[159  29 102 128 138 130 136] : fadoz
[136 114 117 128 141 131 101] : novez
[158 219  97 127 140 126 117] : Tedat
[133  81 136 129 116 127 155] : Pepem
[101 187 148 121 120 122 162] : zos
which: [136 114 117 128 141 131 101]  novez
where: [159]  fadoz, 1
where: [97]  Tedat, 3
which: [133  81 136 129 116 127 155]  Pepem
where: [122]  zos, 6

[153  65 128 125  68 176  94  79 102 107 116 110 113 146 161 159 112  95
 123  58 124 119 136  71  75  85 174 145 126 142 129  76]  kanan
[128 140 109 123 118 147 101 126 143 123 130  95 117 131 153 138 127 138
 155 130 142 117 157 129 154 144 117 115 139 130 126 145]  Timok
[123 129 134 128 128 129 132 125 144 137 135 120 138 125 122 130 132 121
 137 133 135 136 134 132 147 138 123 126 144 121 134 148]  keven
[140  70 178 142 125 145  96 126 177 102 133 139 188 120 118 141 119 136
 149 145  91 165 111  97 220 149  94 168 169  71 149  80]  Mus
[151  63 135 123  73 179  94 129  85 106 108 109 115 144 157 159 111  95
 124  61 128 122 131  71  77  84 171 144 125 147 134  74]  lizep
[123 129 134 128 128 129 132 125 144 137  78 120 138 125 122 130 132 121
 137 133 135 136 134 132 157 138 123 126 140 113 142 130]  Nesel
[146  66 182 137 127 150 103 101 186  94 132 140 192 137 117 149 119 117
 149 144  81 176 107  96 194 149  98 173 172  73 156  80]  gano
[159 139  80 114 119 154 115 138 127 161 119  98 147 158 157 134 151 132
 147 123 147 126 153 133 163 153 131 123 149 123 140 136]  tatur
[ 87 149 183 162 104 108 181 137  93 139 163 110 115 143 132 143 102  79
 144 142 227 145 158  96 104 137  93 104 162  81 197 108]  ludim
where: [77]  lizep, 25
which: [153  65 128 125  68 176  94  79 102 107 116 110 113 146 161 159 112  95
 123  58 124 119 136  71  75  85 174 145 126 142 129  76]  kanan
which: [151  63 135 123  73 179  94 129  85 106 108 109 115 144 157 159 111  95
 124  61 128 122 131  71  77  84 171 144 125 147 134  74]  lizep
where: [156]  gano, 31
where: [182]  gano, 3
where: [171]  lizep, 27
where: [75]  kanan, 25

[136 114 129 135 161 175 109 126  62] = malip
[154 180 160 215 147  85 168 169 171] = lipe
[115 114 129 135 161 175 109 151  62] = nuvaf
where: [215]  lipe, 4
which: [115 114 129 135 161 175 109 151  62]  nuvaf
where: [154]  lipe, 1

[153 180 129 167 118 160  95  64 196 180 141 110 160 132 158  90 123 115
 171 121 140 164 115 167 144 113 142  91 154 131  95 116 156 157 185] = Goko
[115 132 124 146 109 109 101 151 102  72 137 110 178  84 108 114  77 137
 177 157 174 163 103  94  97 116 104 141 112 154  79 137  86 133  86] = ruv
[178 124 114 124 136 147 141 191  91 196 151 119 114 137 129  86  89  75
 163 131  82 120 144 165 166 170  95 152  56  96 103 102 110 106 133] = vig
[211 154 125  84  98 126 153 188  77 175  96 172 176 122 174 122 182  93
 148 115 199 202 155 183  80 142 143 153  78 109 152 151 123 154 139] = vonu
[124  82 139 114  96 149 102 107 143 111 134 128 164 126 181  66 117 128
 111 108 149 123 105 203 120 184  89 119 120  68 149 173  82 153 164] = Liv
[157  82 139 114  96 149 102 107  96 111 134 128 164 126 181  66 117 128
 111 108 149 123 136 203 120 184  89 119 120  68 149 173  82 153 101] = gagon
[110  94  93 140  97 129 158 102 158 157 128 110 178 114  63 113 137 105
 154 172 182 179 143 202 124 111  86 155 131 103 111 126  71 117 102] = mim
[124 118 164  95 147 157 138 154  94 112 146 116 143 105 184 150 130  30
 122 111 191 100 169 111 110  96 123 122 135 134 156 129 171 174 130] = rop
[ 75 107 103 103 102 146 107 111 141 171 138 157 223  88 155 170 202 121
 134  95 147 122 138 143 122 111 153 142 103 146 100 113 157 133 102] = Fot
which: [124 118 164  95 147 157 138 154  94 112 146 116 143 105 184 150 130  30
 122 111 191 100 169 111 110  96 123 122 135 134 156 129 171 174 130]  rop
which: [110  94  93 140  97 129 158 102 158 157 128 110 178 114  63 113 137 105
 154 172 182 179 143 202 124 111  86 155 131 103 111 126  71 117 102]  mim
which: [ 75 107 103 103 102 146 107 111 141 171 138 157 223  88 155 170 202 121
 134  95 147 122 138 143 122 111 153 142 103 146 100 113 157 133 102]  Fot
which: [178 124 114 124 136 147 141 191  91 196 151 119 114 137 129  86  89  75
 163 131  82 120 144 165 166 170  95 152  56  96 103 102 110 106 133]  vig

[162 117 234 185  78] -> roku
[119 152 174 162  94] -> favef
[102 119  48  79 173] -> nes
[125 123 112 116 140] -> faki
[162 117 168 147 112] -> gur
[165 103 135 125 135] -> Filu
[102 119  48  79 140] -> noruv
where: [234]  roku, 3
where: [123]  faki, 2

[135 119 158 122 145] = Sav
[142 128 187 133 164] = Zati
[136 104 187 106 161] = dovut
[156 114 216 120 184] = goso
[164 126 188 133 173] = mari
[145  84 142  90 137] = dalu
[132  83 126  82 127] = navoz
which: [135 119 158 122 145]  Sav
which: [164 126 188 133 173]  mari

[135 160 164 115  78  89 128 140 108  84 164 152 169 212  51 153 104 152
 105 142 134 122 102 127 137 202 163 164 173 163 145 157 149 176 104 130
 119 136]  dupu
[123 127 132 125 129 130 119 135 131 131 149 135 122 121 134 140 140 129
 121 120 130 136 126 129 124 137 127 122 125 128 129 134 130 130 143 133
 122 138]  Nure
[133 136 121 138 127 166 136 125 136 182 105 104  96  67 196 111 167  86
 107 124 135 150 149 145 126  58  81 134 106  95 114  96 116  88 155 141
 160 127]  pur
[125 158 101 148  67  91 128 125 126 117 171 132 162 182  94 132 104 171
 100 131 140 136 108 130 136 199 138 188 147 131 154 163 151 172 107 122
 116  82]  Selok
which: [125 158 101 148  67  91 128 125 126 117 171 132 162 182  94 132 104 171
 100 131 140 136 108 130 136 199 138 188 147 131 154 163 151 172 107 122
 116  82]  Selok
where: [147]  Selok, 29

[116  22 118 102  85  79 126 104 197] -> vutik
[127 115 127 125 123 122 128 125 136] -> puda
[105 106 126 127 119 117 128 123 143] -> zopug
where: [117]  zopug, 6
where: [119]  zopug, 5
where: [79]  vutik, 6
where: [104]  vutik, 8
which: [116  22 118 102  85  79 126 104 197]  vutik
which: [127 115 127 125 123 122 128 125 136]  puda
where: [105]  zopug, 1

[ 62  85 109 110  81 127 132 175 146 136 196 203 126 159 159 145 137 115
 100  94 104 149 120 119 120 117 150  73 171 112 105 177 132  93 119 115
 110 171 143] : dafo
[116 116  65 117 130 132 154 138 209 137 141  87 150 133 171 165 110 172
 132 140 128  67 147 138 143 122 114 125 139 133 149 177 159 129 123 119
 138 150 129] : Kirog
[115 154 106 177 119 120 130 133 155 120 126 132 126  94 123 138 136  95
  96 124 123 168 139 154  91 113 117 116 136 173 141 103 126 124 123 114
 104 116 119] : parek
[ 84 107  79 136 115 119 136 138 211 124 117 105 157 146 172 158  90 141
 103 134 119 104 133 121 131 152 119 160 125  98 119 160 172 154 124 102
 146 152 120] : Revor
[ 81 136 141 122 107 109  94 140 137 120 171 164  95 147 129 122 144 133
  91  82 130 150 104 116 121 121 157  90 159 112 154 146 121 116 132 117
 104 120 159] : kibu
[132 141 108 102  95 119 117 158 147 151 177 158 127 167 103 135 147 120
  98  88 116 132 119 135 137 106 121 102 169 111 118 178 127 124 139 134
 106 115 150] : netop
[133 121  82 126 125 110 147 105 189 125 128 109 191 130 146 150  69 170
 140 137  99  83 152 154 176 132 107 180 128 120 129 170 132 111 157 132
 128 129 108] : rovu
[122 108  99 138 110 124 135 135 216 146 163  79 158 125 146 163  83 160
 143 136 130  65 142 125 142 122 126 121 152 114 182 177 166 137 117 133
 146 135 112] : koziz
[129 107  71 126 118 134 139 137 226 145 126 102 169 134 152 132  97 128
 148 132 122 100 151 151 140 110 118 163 121 122 148 172 178 144 135 131
 121 150  97] : goza
which: [ 81 136 141 122 107 109  94 140 137 120 171 164  95 147 129 122 144 133
  91  82 130 150 104 116 121 121 157  90 159 112 154 146 121 116 132 117
 104 120 159]  kibu
which: [116 116  65 117 130 132 154 138 209 137 141  87 150 133 171 165 110 172
 132 140 128  67 147 138 143 122 114 125 139 133 149 177 159 129 123 119
 138 150 129]  Kirog
which: [132 141 108 102  95 119 117 158 147 151 177 158 127 167 103 135 147 120
  98  88 116 132 119 135 137 106 121 102 169 111 118 178 127 124 139 134
 106 115 150]  netop
which: [129 107  71 126 118 134 139 137 226 145 126 102 169 134 152 132  97 128
 148 132 122 100 151 151 140 110 118 163 121 122 148 172 178 144 135 131
 121 150  97]  goza

[152 186 146  92 172 173 144 146 183  77 171 166 228 135 125 102  82 105
 150 133 166 180  77 151 159 127 103 125 121  67 170]  nelo
[157 199 119 123 172 165 146 148 170  79 178 160 175 148 103 103  91 100
 128 142 146 182  58 161 162 122 106 129 111  87 179]  Les
[157 199 119 123 172 165 146 148 170  79 178 160 175 148 103 103  91 100
 128 142 146 171  94 156 144 119  95 119 130  79 200]  Rin
[147 185 134 110 173 167 153 150 148 159 177 165 196 143 114 102  83 101
 139 141 155 175  99 177 154 131  98 121 128 108 196]  Mivid
[109 192 172  72 164 180 131 140 225  77 154 180 202 111 157 110  78 122
 176 118 180 182  42 149 171 129 121 135 104 111 146]  gozok
which: [152 186 146  92 172 173 144 146 183  77 171 166 228 135 125 102  82 105
 150 133 166 180  77 151 159 127 103 125 121  67 170]  nelo
where: [134]  Mivid, 3
which: [109 192 172  72 164 180 131 140 225  77 154 180 202 111 157 110  78 122
 176 118 180 182  42 149 171 129 121 135 104 111 146]  gozok
where: [156]  Rin, 24
which: [147 185 134 110 173 167 153 150 148 159 177 165 196 143 114 102  83 101
 139 141 155 175  99 177 154 131  98 121 128 108 196]  Mivid

[184 166 192 163  66]  redup
[132 142  61  78  83]  zom
[201 204 223 101 199]  lan
[ 51 191  68 102 205]  bida
[200 129 106 177 176]  pokel
[107  72  76 162 104]  zubu
[108 101  67 215 180]  butod
where: [104]  zubu, 5
which: [108 101  67 215 180]  butod
which: [107  72  76 162 104]  zubu
which: [200 129 106 177 176]  pokel
where: [200]  pokel, 1
where: [199]  lan, 5
where: [142]  zom, 2

[129 153 103 103  98 111 117 172 108  87 109  88  40 117 116 162 127 148
 127] -> rono
[105 156 123  86 134 133 126 158  75  98 115  75  72 118 146 134 126 160
 105] -> Zev
[ 77 126 129  74 131 126 128 154  82  96 106  66  56 119 127 136 155 173
  99] -> Betu
[129 153 103 103  98 111 117 172 108  80 164  73  71 114 189 128 136 187
  99] -> masom
which: [129 153 103 103  98 111 117 172 108  87 109  88  40 117 116 162 127 148
 127]  rono
where: [154]  Betu, 8
which: [105 156 123  86 134 133 126 158  75  98 115  75  72 118 146 134 126 160
 105]  Zev
which: [ 77 126 129  74 131 126 128 154  82  96 106  66  56 119 127 136 155 173
  99]  Betu

[117 152 126 188  64  65 111 135  91 116 127  99 152  78 126  58] = geleb
[122 167  56 153  53 145 126  97  48 130 123 136 152 142 120 160] = ruri
[123 159  56 149  53 112 123 111  64 126 118 126 145 131 138 126] = mato
[121  67 107 136  66 112 120 139  68 137 115 116 152 125 106  92] = Tapig
[116 159  94 184  68 174 114 102  87  95 139  92 152  84 135  92] = Dete
[123 159  56 149  53 112 123 111  64 126 118 126 152 131 138 126] = dud
[118 157 113 175  81  85 119 125  72 116 118 113 160 124 114  92] = ligu
[120 159  75 140  55 125 121 106  44 140 123 129 160 136 106 126] = gavi
[120 159  75 140  55 125 121 106  44 140 123 129 122 136 109 100] = lekis
[114 134 145 188  68  52 110 153  99 123 110 102 172  78  97  32] = lofal
which: [118 157 113 175  81  85 119 125  72 116 118 113 160 124 114  92]  ligu
which: [117 152 126 188  64  65 111 135  91 116 127  99 152  78 126  58]  geleb
where: [66]  Tapig, 5
where: [175]  ligu, 4
where: [32]  lofal, 16
where: [84]  Dete, 14
which: [116 159  94 184  68 174 114 102  87  95 139  92 152  84 135  92]  Dete

[ 97 162  95 163 145 114 126  50 166 178 159 136  85 138 117 117 156 138
 221 149 100 174  98 144 162 115  93 115 147 116] : kog
[151 132 197 164 127  67 132 130 148 191 142 164 131 104 117 168 134 114
 139 116  63 131  71  96 132 111  45 108 108 111] : Puboz
[ 79 159 211 166 104 167 136 133 137 192  91 159 138 129 198 124 181 110
 153 140 143 117 166 119 122  57  89 123 142 123] : gizo
[163 142 131 130 152 155 117  93 144 117 148 139 140 124 127  96 139 140
  94 108 111 100  93 158 144 129 138 135 116 150] : Lapu
[ 97 162  95 163 145 114 126  50 166 178 159 136  85 138  93 117 156 138
 144 149 100 174  98 144 162 115  93 115 147 116] : seta
[163 142 131 130 152 155 117  93 144 117 148 123 140 124 127  96 139 140
  94 108 111 100  93 158 144 129 138 135 116 125] : Nirar
which: [151 132 197 164 127  67 132 130 148 191 142 164 131 104 117 168 134 114
 139 116  63 131  71  96 132 111  45 108 108 111]  Puboz
which: [ 97 162  95 163 145 114 126  50 166 178 159 136  85 138 117 117 156 138
 221 149 100 174  98 144 162 115  93 115 147 116]  kog
which: [163 142 131 130 152 155 117  93 144 117 148 139 140 124 127  96 139 140
  94 108 111 100  93 158 144 129 138 135 116 150]  Lapu

[137 129 129 131 144 109 142 127 132 155 128 123 112 127  80 138 149 171
 168 105 134 128 143 114 134 127 130 130 123 129 121 129 124 128 174 128
 149 137 160 129 141 126 138 122 105 128 129 126 123 119 220 131 122 128
 135 144 146 112 130  79] = soku
[152 127 124 130 179 143 138 127 129 152 121 123 122 118  80 144 143 188
 168 106 131 130 130 114 135 130 130 127 127 127 138 128 124 127 189 128
 149 136 147 132 139 126 129 126 105 134 128 127 127 153 159 126 126 128
 123 137 146 147 127 119] = gupi
[121 129 133 129 142 108 137 128 131 140 134 128 119 134  80 129 141 140
 168 114 133 127 140 126 129 127 129 130 123 129 120 129 128 129 120 136
 149 130 144 127 132 128 136 122 121 124 129 127 123 117 199 127 122 128
 134 134 131 111 130  82] = lef
[152 127 124 130 179 143 138 127 129 152 121 123 122 129  80 144 143 188
 168 106 131 130 130 114 135 130 130 127 127 127 138 128 124 127 189 128
 149 136 147 132 139 126 129 126 113 133 128 127 127 141 116 130 126 129
 122 133 144 137 127 127] = Ziz
[131 128 117 130 133 163 120 128 123 106 122 125 124 126  80 149 123 186
 168 131 126 126 124 130 132 131 127 121 130 128 141 126 124 125 141 127
 149 128 135 127 132 128 124 134 130 132 128 130 134 165 113 120 134 127
 100 134 122 164 129 165] = Dufa
[152 127 124 130 179 143 138 127 129 152 121 123 122 118  80 144 143 188
 168 106 131 130 130 114 135 130 130 127 127 127 138 128 124 127 189 128
 149 128 153 123 135 128 127 133 133 127 129 130 134 152 149 123 133 125
 101 142 113 153 133 151] = Budu
[152 127 124 130 179 143 138 127 129 152 121 123 122 129  80 144 143 188
 168 106 131 130 130 114 135 130 130 127 127 127 138 128 124 127 189 128
 149 136 147 132 139 126 129 126 105 134 128 127 127 153 159 126 126 128
 123 137 146 147 127 119] = ropo
[112 130 122 131 148 131 125 129 126  99 134 128 111 137  80 143 128 164
 168 126 129 123 135 136 131 128 127 122 124 130 122 127 124 127 114 128
 149 128 150 123 132 128 130 129 134 124 130 129 130 129 176 133 129 125
 112 140 113 129 133 123] = Sefid
which: [152 127 124 130 179 143 138 127 129 152 121 123 122 118  80 144 143 188
 168 106 131 130 130 114 135 130 130 127 127 127 138 128 124 127 189 128
 149 128 153 123 135 128 127 133 133 127 129 130 134 152 149 123 133 125
 101 142 113 153 133 151]  Budu
which: [152 127 124 130 179 143 138 127 129 152 121 123 122 129  80 144 143 188
 168 106 131 130 130 114 135 130 130 127 127 127 138 128 124 127 189 128
 149 136 147 132 139 126 129 126 105 134 128 127 127 153 159 126 126 128
 123 137 146 147 127 119]  ropo
which: [152 127 124 130 179 143 138 127 129 152 121 123 122 129  80 144 143 188
 168 106 131 130 130 114 135 130 130 127 127 127 138 128 124 127 189 128
 149 136 147 132 139 126 129 126 113 133 128 127 127 141 116 130 126 129
 122 133 144 137 127 127]  Ziz
which: [152 127 124 130 179 143 138 127 129 152 121 123 122 118  80 144 143 188
 168 106 131 130 130 114 135 130 130 127 127 127 138 128 124 127 189 128
 149 136 147 132 139 126 129 126 105 134 128 127 127 153 159 126 126 128
 123 137 146 147 127 119]  gupi

[106 121 112 155 139  95 122 149 155 155 135  84  84 134 119  85 114]  Poked
[ 97 116 115 152 137 101 120 140 150 162 109  97  96 138 114  93 117]  pilud
[103 107 154  79 106 164 165  92 192 126 109 142 106 190 128 102 107]  Lefub
[127 117 112 147 135  93 134 143 148 148 132  82  91 131 125  90 110]  gataz
[137 109 154 127 143 123 136 124 128 110 170 110 146 138  42 127 128]  Tirub
[101 103 158  76 109 160 168  90 196 127 105 145 106 191 126  99 109]  leb
[123 152 140 129 132 140 139 109 131 138 130  85 174 118 141  71 162]  baga
[123 152 140 129 132 140 139 109 131 138 130  85 174 118 140 112  96]  tovu
which: [103 107 154  79 106 164 165  92 192 126 109 142 106 190 128 102 107]  Lefub
where: [196]  leb, 9

[116 182 159 102 163 126 172  84 144 150 156 188 165  84 109] -> tura
[116 147 138 116 118 123 152 124 176 155 105 130 140 114 112] -> dol
[ 94 145 155 183 156 189 118 131 173 125 100 143 185 221 152] -> Favu
which: [116 182 159 102 163 126 172  84 144 150 156 188 165  84 109]  tura
where: [109]  tura, 15
where: [189]  Favu, 6

